Turns, then the turns between two rows, first turn first; the first pair answered
turn K_753:
-1  -15  7  -11  13  -19  -5  -5 -> 0  -14  14  -6  16  -19  -6  -3
13  10  -44  -30  -6  -16  45  -42 -> -21  -60  -31  9  -18  -8  38  1
-10  -15  25  -2  38  -22  5  0 -> 0  -4  29  -6  39  -20  2  -3
13  -19  3  -4  26  -25  -11  2 -> 15  -13  6  -6  25  -23  -13  3
turn K_170:
7  19  36  -28  21  7  8  22 -> 2  22  37  -14  5  16  -8  29
26  -52  23  26  29  -59  30  18 -> 27  -40  37  -14  50  -44  40  20
4  39  38  -51  15  37  -7  16 -> -6  44  32  -17  -9  48  -33  23
-3  23  -23  3  -2  -29  16  -32 -> 1  28  -18  -11  5  -25  19  -36
turn K_546:
20  20  29  28  -11  3  -9  -5 -> -15  5  24  -4  -9  38  -7  8
30  -3  -1  13  -15  -38  -15  -3 -> 16  -5  35  -28  -1  2  -20  27
-56  -42  -13  -37  8  39  18  31 -> -10  -32  -57  44  -14  -41  25  -22
turn K_489:
36  15  8  -76  -2  8  1  -20 -> 35  -48  35  -53  3  -6  14  13
-1  -17  -43  49  -22  -18  10  -26 -> -13  -14  -28  62  -30  -5  -10  -8
-16  -16  -11  26  -22  21  -20  -7 -> -10  1  -33  10  -15  11  -8  -34
turn K_429:
-35  -31  -1  20  -17  17  -8  27 -> -32  -30  2  20  -15  16  -10  28
37  30  22  -13  19  -25  4  -5 -> 40  32  13  -1  16  -34  3  -14
-1  -3  37  9  5  28  -22  27 -> 6  6  28  34  -8  15  -28  19
9  -21  -16  -7  9  -5  -3  -5 -> 7  -23  -9  -13  11  -3  0  -1
Now pairs of rows:
(2 to 3 turns a pair)
-8  -21  -59  12  -8  -24  13  -36 -> 8  -42  -15  53  -14  -30  -5  -2
K_429 then K_489 then K_546
-47  -1  16  33  -38  56  -57  28 -> -6  -88  -28  40  8  -35  28  -17
K_429 then K_489 then K_489
-40  -4  12  38  -15  37  -40  31 -> -37  18  -33  43  -23  29  -35  -10
K_753 then K_546 then K_170
1  17  23  -41  18  20  0  8 -> -14  21  11  1  -10  26  -32  13
K_170 then K_170
-14  -27  -7  48  -22  -11  -16  23 -> -18  -31  -41  14  -4  -23  22  -9
K_489 then K_429 then K_489
0  -30  48  -8  -9  29  -3  54 -> 24  -28  3  61  -30  -24  -7  19
K_170 then K_546 then K_546
31  -32  50  15  10  -30  14  14 -> 15  25  54  -44  15  21  3  4
K_546 then K_753 then K_489
-13  21  1  -15  -22  28  -36  5 -> -1  -51  -20  6  -12  -15  8  -6
K_429 then K_489 then K_753
-23  58  7  -16  -23  45  -33  8 -> -38  -51  21  26  -17  23  -16  47
K_753 then K_489 then K_489
-17  15  -15  -50  22  14  11  -35 -> -47  -28  -15  22  -16  21  -23  1
K_546 then K_753 then K_489
12  -12  18  -38  45  -20  35  -7 -> -53  -30  11  13  -4  23  -13  34
K_489 then K_429 then K_546
-33  15  0  42  -40  7  -15  22 -> 21  10  52  23  -2  -24  3  34
K_170 then K_170 then K_546
10  -16  38  47  -36  -33  -41  -2 -> -6  12  -30  25  -40  -35  -25  -54
K_489 then K_753
12  8  9  5  -13  17  -30  5 -> 13  -31  16  -11  8  9  0  8
K_489 then K_489 then K_546
-38  -70  -29  -41  16  1  37  -4 -> 5  28  -61  16  -24  -29  -3  -61
K_489 then K_489 then K_546
-46  -20  -3  -24  18  38  33  11 -> 46  31  43  10  25  -16  19  -3
K_546 then K_546 then K_170
-28  37  -21  37  -38  40  -39  -13 -> -29  -77  19  17  7  19  16  30
K_489 then K_429 then K_489
17  15  24  16  -28  -21  0  27 -> -28  -6  -8  -11  -33  7  11  31
K_429 then K_546 then K_546
-7  -17  -40  32  -12  -12  4  -19 -> -31  -15  -31  18  -19  19  -13  -4
K_489 then K_429 then K_489
37  9  -34  13  22  -45  23  -44 -> 50  -21  54  22  35  -30  6  19
K_753 then K_546
-36  -27  6  45  -17  24  -29  7 -> -17  11  -40  -16  12  3  12  -57
K_753 then K_546 then K_489
17  -27  14  -22  31  -4  14  6 -> -25  -21  -14  22  -14  23  -20  10
K_489 then K_170 then K_546
27  -2  28  -20  9  -2  11  16 -> -3  -22  -1  27  -24  2  -8  17
K_546 then K_546 then K_489
23  -12  5  52  4  -43  -10  -7 -> -54  8  -28  -28  0  36  -8  -6
K_546 then K_546 then K_489
-6  39  28  -66  31  35  -34  5 -> -13  -34  -37  -58  45  -12  27  -33
K_489 then K_546
15  -19  59  24  -10  18  -23  52 -> -39  23  -6  -44  -17  63  -14  9
K_753 then K_170 then K_546
-27  1  -47  65  -35  -22  -6  -12 -> -26  35  -46  47  -38  -12  -19  -26
K_170 then K_489 then K_489
-33  59  18  -45  -5  52  -14  17 -> 32  86  9  -18  5  -11  0  -26
K_753 then K_546 then K_546
20  -5  30  36  -2  -28  1  9 -> -37  -27  8  10  -13  16  -5  29
K_546 then K_429 then K_546
